(in the rows, 128 means zero)
Each path is a new rotation, seen through one point. The rows after it are directions, each followed by how far the rotation turns it, in degrees a step (0 if it stays put).
Each turn is a multiple of 5 degrees from 10 to 175, or 0.
Each row of a path follows its step; steps can be skipped.
Path 1:
step 3: [120 127 123 127 138 131 134 131 132 117 119 116 115 123 115 122 130 129
 133 133 131 138 126 131 132 142 114 135 126 129 114 138 129 131 121 125
 126 118 136 145 122 137 125 124 125 111 136 117 135 126 114 126 137 120
 136 132 126 132 124 125 130 133 122 136 127 147 143 138 124 135 115 123
 141 139 124 120 114 123 127]
step 9: [124 125 131 129 128 114 131 126 117 133 134 132 129 129 126 128 104 139
 145 131 128 117 127 123 127 130 131 133 117 120 112 133 124 131 136 142
 129 135 128 148 122 128 122 128 127 112 132 124 132 130 127 138 130 132
 135 128 116 123 127 138 113 116 132 120 129 129 120 127 122 136 140 132
 143 122 128 118 146 132 134]
step 10: [125 118 136 136 126 128 140 123 123 120 120 129 116 136 116 115 127 129
 137 128 120 124 137 117 128 142 121 139 123 126 112 116 118 127 112 134
 125 133 134 138 117 124 127 124 126 127 128 127 124 131 128 117 140 131
 137 123 123 124 121 128 119 137 134 120 110 136 149 134 123 143 124 134
 137 136 130 125 137 127 119]
step 11: [131 122 135 129 128 121 125 132 132 131 135 113 117 130 125 123 120 119
 134 134 125 123 123 131 137 125 147 136 128 129 120 128 111 133 121 121
 130 142 137 131 129 124 132 116 134 126 127 117 133 123 108 120 137 131
 148 131 125 129 117 148 139 136 112 126 119 136 142 118 126 121 129 123
 124 131 120 131 136 127 120]
step 14: [130 120 142 121 131 138 134 122 111 127 116 126 108 125 116 132 111 122
 144 124 125 124 131 121 146 128 133 132 129 123 119 136 135 134 123 116
 137 122 148 130 124 128 126 124 124 115 135 131 133 125 121 133 118 131
 128 124 130 135 118 120 120 128 134 125 117 139 122 138 118 138 130 130
 133 131 129 118 125 131 117]
step 23: [136 129 136 105 135 128 118 131 125 124 115 130 126 120 117 133 116 118
 131 135 127 139 135 127 137 118 134 123 127 122 108 128 136 147 137 130
 142 134 123 137 131 132 127 128 136 123 119 126 138 119 109 122 126 139
 122 130 134 142 121 120 125 116 135 130 121 133 129 117 136 117 134 126
 121 128 129 127 132 135 124]
step 24: [124 125 130 128 130 131 135 122 122 135 110 134 109 112 117 116 123 122
 133 138 129 124 142 125 120 118 126 148 136 129 110 130 137 135 127 121
 133 128 128 138 132 130 125 146 127 120 125 124 125 122 138 119 124 114
 119 132 130 135 125 133 128 122 134 146 133 131 126 123 124 126 132 136
 132 126 138 137 138 140 135]
step 31: [133 131 117 124 130 116 135 128 128 123 120 136 116 127 117 123 134 136
 128 130 139 123 132 121 114 131 146 129 130 119 114 141 132 136 141 135
 130 134 127 142 108 131 126 136 125 125 118 115 124 106 123 122 133 122
 123 131 129 128 137 125 136 130 123 139 134 134 135 127 128 137 129 134
 135 115 138 132 139 138 121]
step 34: [125 127 123 121 143 130 124 130 136 134 127 123 120 141 126 131 122 128
 134 139 126 129 129 123 129 123 126 134 129 124 110 132 130 138 126 126
 134 130 120 137 142 120 122 133 132 110 135 105 143 129 114 126 133 121
 142 138 112 147 133 121 124 116 119 128 136 132 140 123 127 120 120 128
 127 124 125 132 127 132 140]
step 36: [125 130 130 143 129 114 121 117 115 125 128 115 115 132 127 118 123 140
 130 123 135 122 127 101 127 130 136 140 126 134 124 137 133 141 118 133
 133 130 135 137 124 136 124 120 123 122 125 129 136 118 133 129 121 113
 135 136 126 126 133 138 134 131 129 120 125 150 125 123 117 130 137 121
 137 126 130 139 118 127 127]
[129 130 128 128 125 127 125 126 126 125 126 127 128 128 126 125 127 123
 127 125 129 125 128 125 130 126 129 129 131 132 127 129 124 128 130 129
 127 129 129 130 131 127 131 127 129 130 126 129 127 128 128 130 130 129
 128 127 126 128 130 128 127 128 130 132 130 128 130 126 131 127 126 130
 128 127 126 131 126 129 129] : 60
[128 126 130 127 131 129 125 130 125 130 129 129 131 130 130 125 124 127
 128 128 126 128 129 127 129 128 128 130 126 128 131 126 128 127 129 129
 126 129 131 131 126 128 130 126 125 125 128 128 129 130 126 126 129 128
 131 128 128 125 128 130 129 131 129 128 133 129 128 131 126 130 124 129
 126 130 130 127 128 128 126] : 10
[128 129 128 128 125 126 123 124 127 130 126 130 129 126 128 127 128 128
 128 129 127 127 127 124 127 132 128 124 125 127 126 128 129 128 128 126
 127 130 126 128 127 128 131 129 127 128 127 128 133 126 127 131 125 129
 126 127 129 128 128 128 127 130 130 127 128 128 129 132 128 128 131 127
 132 128 129 127 127 129 126] : 80
[125 130 124 126 129 124 129 128 131 131 129 130 126 128 130 125 129 129
 131 129 129 127 127 128 128 126 127 124 128 131 126 133 126 126 130 128
 126 129 129 129 129 128 128 128 129 128 133 127 126 130 127 127 128 129
 127 128 128 129 129 128 129 127 129 129 129 127 129 131 126 129 126 126
 131 128 129 129 129 131 132] : 115
[130 126 130 130 131 127 130 128 126 128 131 126 126 125 128 127 125 129
 128 128 125 129 124 126 130 131 127 130 130 129 129 128 129 127 129 126
 127 130 127 127 130 128 126 129 128 129 126 130 128 127 129 130 129 127
 126 126 124 128 130 122 127 128 128 127 130 128 130 128 124 133 129 130
 130 127 128 129 133 129 128] : 70
[130 129 130 131 124 129 126 130 128 129 131 128 130 128 127 127 128 130
 130 130 129 131 127 126 128 127 129 125 125 128 127 127 126 126 128 124
 129 129 130 130 128 129 127 127 129 128 126 130 127 129 128 125 129 130
 126 130 128 128 132 126 133 132 125 129 125 129 128 126 128 128 127 130
 126 124 130 127 128 127 131] : 70
[122 126 129 125 130 130 129 130 129 124 130 125 131 126 125 126 127 130
 129 127 127 129 126 127 126 129 128 125 128 131 126 125 127 127 130 130
 127 127 124 127 127 130 128 128 130 131 126 130 128 127 128 126 127 130
 127 127 128 130 126 129 128 128 130 130 128 131 130 127 127 128 126 126
 127 131 128 129 127 125 126] : 145
[128 127 128 126 123 127 126 129 126 128 128 129 131 127 129 130 125 127
 132 128 127 127 129 127 130 127 130 127 129 126 127 132 129 126 130 127
 125 127 128 125 129 129 127 128 130 130 127 128 131 126 127 128 131 129
 129 130 124 127 126 127 130 125 126 123 128 128 125 125 126 126 128 127
 127 132 126 127 129 127 129] : 155
Path 2:
step 5: [138 121 133 138 130 126 125 133 114 127 115 136 121 139 142 128 130 125
 130 131 120 135 131 140 111 134 141 125 133 125 127 142 125 123 137 124
 135 133 115 127 137 139 127 133 110 117 122 121 116 120 138 120 130 127
 115 138 125 129 119 111 107 133 122 127 142 121 132 125 138 135 118 141
 117 114 120 121 127 128 132]
step 6: [120 113 126 115 120 133 125 126 120 121 126 134 121 127 140 113 129 122
 126 129 121 127 128 123 119 139 149 135 134 141 140 124 131 103 128 127
 122 127 126 129 126 146 122 144 123 133 125 124 141 128 126 127 130 119
 121 125 108 122 132 129 126 141 141 137 130 131 119 125 124 132 130 117
 121 142 119 117 134 114 126]
step 8: [132 119 125 119 124 130 126 130 120 125 136 134 135 137 132 116 148 114
 130 127 111 116 123 132 112 137 136 145 141 139 128 138 122 128 124 123
 118 112 125 119 125 130 126 127 125 124 126 128 128 113 129 119 121 129
 118 133 124 136 131 124 116 137 132 123 132 135 124 126 120 131 129 143
 117 122 107 125 113 139 144]
step 19: [121 110 137 130 122 134 139 122 112 127 137 134 126 123 125 118 123 122
 126 145 125 129 118 106 128 137 136 132 122 126 129 127 129 149 125 118
 124 108 126 112 146 123 134 134 126 125 134 131 134 123 119 120 140 117
 125 124 122 132 132 134 117 122 123 120 135 125 124 126 124 129 121 126
 124 124 120 114 115 111 127]
step 20: [139 115 128 120 119 123 117 142 129 125 115 118 131 134 134 129 125 126
 130 120 109 129 123 131 133 136 143 126 131 140 119 132 118 152 126 128
 131 122 121 122 133 146 122 145 129 112 118 120 123 121 134 120 135 124
 125 127 128 130 115 117 121 123 122 115 130 108 127 128 124 130 129 130
 131 125 110 126 140 132 124]
step 24: [129 120 129 119 135 126 135 118 127 122 138 123 118 126 123 108 142 103
 126 133 126 118 127 118 129 142 137 137 136 122 129 123 122 134 132 127
 122 110 130 128 128 133 123 131 120 136 137 132 130 127 145 123 134 120
 125 133 125 121 136 134 116 138 129 134 121 125 131 139 134 137 127 132
 118 141 126 109 116 106 127]
step 26: [131 110 124 110 131 123 126 138 120 124 124 120 125 139 118 112 132 124
 130 128 118 124 134 118 118 141 138 120 133 133 134 119 145 134 115 128
 123 120 121 121 122 137 125 141 127 120 114 120 124 123 125 126 136 126
 111 133 131 126 128 135 116 134 123 115 130 135 122 128 122 148 116 136
 137 127 128 110 126 131 139]
step 29: [137 116 140 123 130 128 125 137 125 127 138 124 125 129 135 113 128 126
 140 134 119 129 131 115 123 126 148 137 126 128 128 130 128 118 130 126
 124 115 128 119 144 127 127 140 135 120 124 122 136 137 126 112 136 111
 126 130 137 117 145 129 129 135 135 119 127 128 115 138 127 137 128 137
 121 137 113 105 133 111 123]
step 31: [136 118 132 132 124 136 122 128 118 118 133 144 132 137 134 117 132 116
 124 124 117 127 133 122 119 140 150 137 121 142 128 123 133 129 121 125
 126 121 121 133 137 149 127 124 125 121 123 112 123 113 145 122 116 123
 133 129 122 142 136 127 119 125 132 131 130 138 117 132 121 148 123 134
 135 124 132 114 120 125 131]
step 34: [119 113 134 116 131 124 138 136 108 128 128 120 136 119 136 113 132 124
 126 136 126 123 135 123 121 147 144 133 120 137 132 126 131 133 127 124
 128 122 136 140 138 125 137 136 122 119 132 133 115 121 132 133 130 112
 115 122 129 129 137 134 132 141 127 134 130 132 123 139 134 138 129 143
 118 131 119 107 117 125 140]
[129 126 128 131 128 127 125 126 128 128 129 128 126 131 131 129 127 127
 124 129 127 127 127 132 126 129 128 126 127 127 123 125 130 129 127 131
 125 129 125 128 127 128 130 131 126 127 129 124 127 131 126 129 127 128
 126 125 128 129 127 128 127 130 126 128 127 131 126 126 129 127 130 127
 130 132 130 128 129 128 128] : 70
[127 126 130 125 130 126 126 128 128 127 126 133 128 133 126 126 128 131
 129 129 130 129 124 127 127 129 127 127 125 130 128 129 127 125 129 128
 128 126 132 132 127 129 128 127 128 127 128 130 128 133 130 127 126 130
 128 127 130 131 129 128 124 130 126 128 127 130 128 129 127 128 127 130
 130 126 125 126 128 129 128] : 140
[126 124 128 128 130 126 126 128 128 129 124 124 128 128 128 128 126 131
 123 130 128 130 128 128 128 126 132 127 128 128 127 128 128 130 129 130
 133 129 131 127 131 127 128 130 129 128 129 128 127 130 125 126 130 127
 129 130 129 127 126 130 130 129 129 124 132 128 129 126 127 126 127 127
 130 125 127 128 124 127 127] : 45
[127 126 128 131 126 129 129 125 128 129 128 128 131 130 127 129 126 130
 125 126 129 127 128 130 125 125 128 126 129 129 129 127 125 126 126 129
 124 127 130 126 125 128 126 126 127 130 128 129 130 127 126 127 129 126
 127 129 126 129 123 128 126 126 128 132 130 124 126 129 131 124 127 128
 126 128 124 128 128 129 129] : 10
[128 128 129 127 129 124 128 128 131 128 125 125 128 125 130 130 128 129
 130 127 127 126 129 130 127 127 125 127 129 130 125 129 128 127 124 127
 131 127 126 125 129 131 128 127 126 133 126 131 128 128 131 125 129 128
 127 128 126 128 127 130 127 126 123 129 126 129 128 129 130 130 129 129
 129 128 131 125 126 126 128] : 170
[129 131 130 127 124 126 128 127 130 127 128 126 130 126 127 127 128 128
 128 130 131 129 127 131 128 130 131 127 127 127 129 127 127 131 131 133
 129 128 129 129 128 131 127 127 124 126 128 132 133 126 130 127 127 128
 127 125 127 129 127 126 128 128 131 130 128 128 127 126 127 129 129 127
 130 128 130 125 129 129 129] : 100
[129 127 128 132 126 127 132 128 125 128 128 127 130 126 126 131 128 128
 129 130 129 130 130 126 128 129 128 124 124 126 127 131 129 129 128 129
 130 128 129 133 128 126 127 131 125 128 128 126 129 130 128 128 131 133
 125 131 129 129 127 127 127 127 127 128 128 129 127 131 130 129 128 128
 126 127 129 129 128 126 131] : 175
Path 3:
step 6: [130 133 123 137 140 119 117 111 118 122 131 123 140 109 129 121 120 133
 108 130 122 126 128 135 130 122 124 133 129 131 118 115 128 132 142 140
 138 114 125 115 132 147 142 116 131 134 127 136 130 134 114 129 137 117
 115 134 116 129 122 127 130 130 131 136 117 140 134 139 133 121 116 138
 132 135 129 129 106 121 130]
step 12: [130 119 140 129 134 100 122 134 133 116 127 118 146 116 131 130 113 126
 129 127 134 127 127 116 137 119 125 141 113 140 124 118 120 135 138 131
 134 122 126 128 133 133 125 128 137 142 130 118 129 129 121 133 144 113
 117 145 123 123 143 135 143 115 123 131 136 134 125 133 119 135 139 134
 143 130 134 128 127 124 129]
step 13: [112 113 126 120 133 114 133 110 129 113 131 140 124 117 124 129 130 132
 121 131 138 117 117 124 126 127 138 131 133 126 133 112 143 129 132 121
 134 119 130 131 139 132 128 116 124 131 133 141 129 150 144 123 134 117
 136 133 134 133 117 135 113 126 120 125 122 114 128 127 109 150 127 125
 136 124 136 129 131 122 123]
step 19: [132 126 137 135 117 121 114 127 142 114 106 121 122 130 128 131 137 121
 135 122 155 129 123 113 133 127 141 134 125 125 119 120 118 124 131 129
 118 135 142 134 133 124 135 123 132 125 123 128 122 140 130 122 131 134
 134 123 136 124 123 128 112 122 122 124 126 112 131 115 114 147 129 125
 129 129 152 129 140 127 135]
step 21: [125 130 132 125 128 124 123 149 120 135 133 130 134 111 129 120 132 147
 123 137 138 142 128 141 140 121 122 127 130 128 141 112 135 110 145 131
 124 132 132 114 123 131 114 116 126 144 135 123 122 116 128 130 125 135
 132 121 139 121 127 134 142 142 115 124 126 126 128 119 132 131 127 133
 150 124 134 116 127 131 138]
step 22: [121 127 123 127 110 137 117 129 124 128 121 127 125 138 132 134 135 132
 110 126 139 128 124 131 131 126 126 125 119 126 122 132 127 128 143 141
 115 130 130 121 142 138 150 113 133 127 130 147 130 134 129 131 139 131
 134 115 137 137 135 136 134 124 132 129 105 120 135 127 141 148 139 127
 123 135 130 105 123 134 128]
step 23: [129 123 148 130 121 123 121 137 146 124 126 112 116 136 124 131 125 127
 132 138 117 124 131 137 117 123 122 132 118 140 133 124 122 139 128 121
 132 133 127 134 144 143 128 128 123 153 123 125 127 122 116 135 146 124
 112 130 134 137 144 129 131 134 135 118 128 134 132 128 117 131 146 133
 119 131 116 115 133 123 116]
step 30: [128 134 128 126 116 133 119 124 126 111 139 115 120 127 133 128 149 133
 146 136 130 131 133 110 132 133 125 145 129 122 131 126 126 131 132 135
 122 142 125 132 120 135 122 133 129 140 140 127 115 127 113 140 131 122
 136 126 132 118 135 122 127 122 114 128 135 116 140 113 114 124 138 135
 125 134 157 124 126 127 130]
step 32: [128 125 122 123 149 117 129 129 121 147 138 126 117 129 122 131 117 143
 143 149 119 131 118 128 124 125 124 127 123 135 140 135 151 108 139 116
 133 125 142 123 135 137 116 121 131 140 126 136 125 120 127 129 119 120
 133 122 142 129 121 134 138 132 125 105 125 136 128 123 123 126 128 121
 127 134 124 127 126 116 132]
step 36: [136 149 119 125 117 125 121 116 113 128 141 130 129 136 138 104 139 119
 121 120 132 136 122 109 122 130 124 132 149 127 126 129 133 131 138 120
 130 130 133 136 122 126 125 120 127 129 124 128 128 132 107 136 124 129
 134 125 137 118 118 130 126 127 119 135 129 128 144 124 130 121 119 141
 133 128 133 124  99 125 129]
[129 132 129 131 130 125 125 129 132 131 130 129 125 130 129 127 129 127
 129 128 127 125 127 126 125 130 131 129 126 128 127 130 130 127 128 129
 128 128 127 125 128 128 129 127 123 129 127 130 128 127 130 131 129 127
 129 128 130 130 127 128 125 126 127 128 127 125 124 128 126 131 127 126
 127 128 124 128 126 127 128] : 115
[131 131 128 126 128 128 124 127 126 129 128 131 128 129 128 124 127 121
 128 128 126 127 126 130 131 126 129 130 126 126 126 128 127 128 130 129
 129 131 128 129 130 130 131 129 130 129 130 127 128 131 130 128 125 130
 126 128 128 128 129 126 129 127 126 129 127 127 131 127 128 127 128 125
 126 128 128 128 128 130 125] : 130
[126 126 130 129 126 129 130 126 129 130 129 129 128 130 126 127 127 130
 129 128 129 131 125 131 130 129 131 128 125 126 128 128 126 130 126 125
 127 129 130 132 126 128 132 129 130 127 126 133 129 130 129 127 130 128
 131 127 130 131 128 128 127 131 126 127 128 132 127 131 128 131 128 126
 127 128 129 128 129 126 126] : 120
[126 127 126 125 126 128 126 126 127 133 129 126 130 130 131 130 126 127
 128 127 128 129 127 125 129 130 127 128 127 130 129 128 129 128 129 128
 128 129 130 130 128 127 128 126 128 129 126 129 126 126 130 131 127 133
 130 130 127 126 124 128 129 131 129 125 127 126 127 128 132 128 127 126
 131 130 125 127 125 130 130] : 100
[128 127 127 129 127 128 128 133 125 130 128 130 129 128 129 130 126 129
 129 131 129 127 127 131 129 131 126 126 128 128 128 129 126 126 126 126
 128 129 127 125 128 128 133 125 127 128 128 126 131 127 126 131 123 125
 127 129 127 127 125 130 127 128 129 128 129 130 128 126 128 130 129 126
 128 128 130 126 127 126 126] : 65
[130 126 126 128 131 130 128 127 133 128 125 130 126 130 128 124 124 128
 129 128 127 128 130 127 127 130 128 124 129 128 132 129 128 126 128 127
 130 132 131 128 130 127 127 126 127 129 131 128 126 129 127 126 129 126
 129 131 126 128 130 127 127 129 131 127 127 129 129 127 130 128 131 126
 125 127 128 127 128 127 130] : 120
[129 127 126 130 132 128 124 127 128 128 125 129 128 129 129 131 126 129
 131 128 129 129 125 130 129 128 130 127 128 127 126 125 129 128 131 129
 129 125 128 128 127 129 128 125 128 128 128 125 124 130 131 125 126 124
 127 125 126 126 125 127 128 129 128 128 129 129 128 130 127 130 128 131
 130 129 126 130 131 126 131] : 55
[129 126 128 129 131 126 127 130 129 130 127 129 128 129 128 126 132 127
 132 127 130 128 130 130 127 129 127 131 130 128 124 127 128 125 129 124
 127 128 128 127 127 128 129 129 125 125 127 129 128 131 129 126 129 132
 125 130 129 129 129 133 130 125 129 128 129 132 129 128 131 129 128 127
 128 130 131 128 125 130 130] : 145
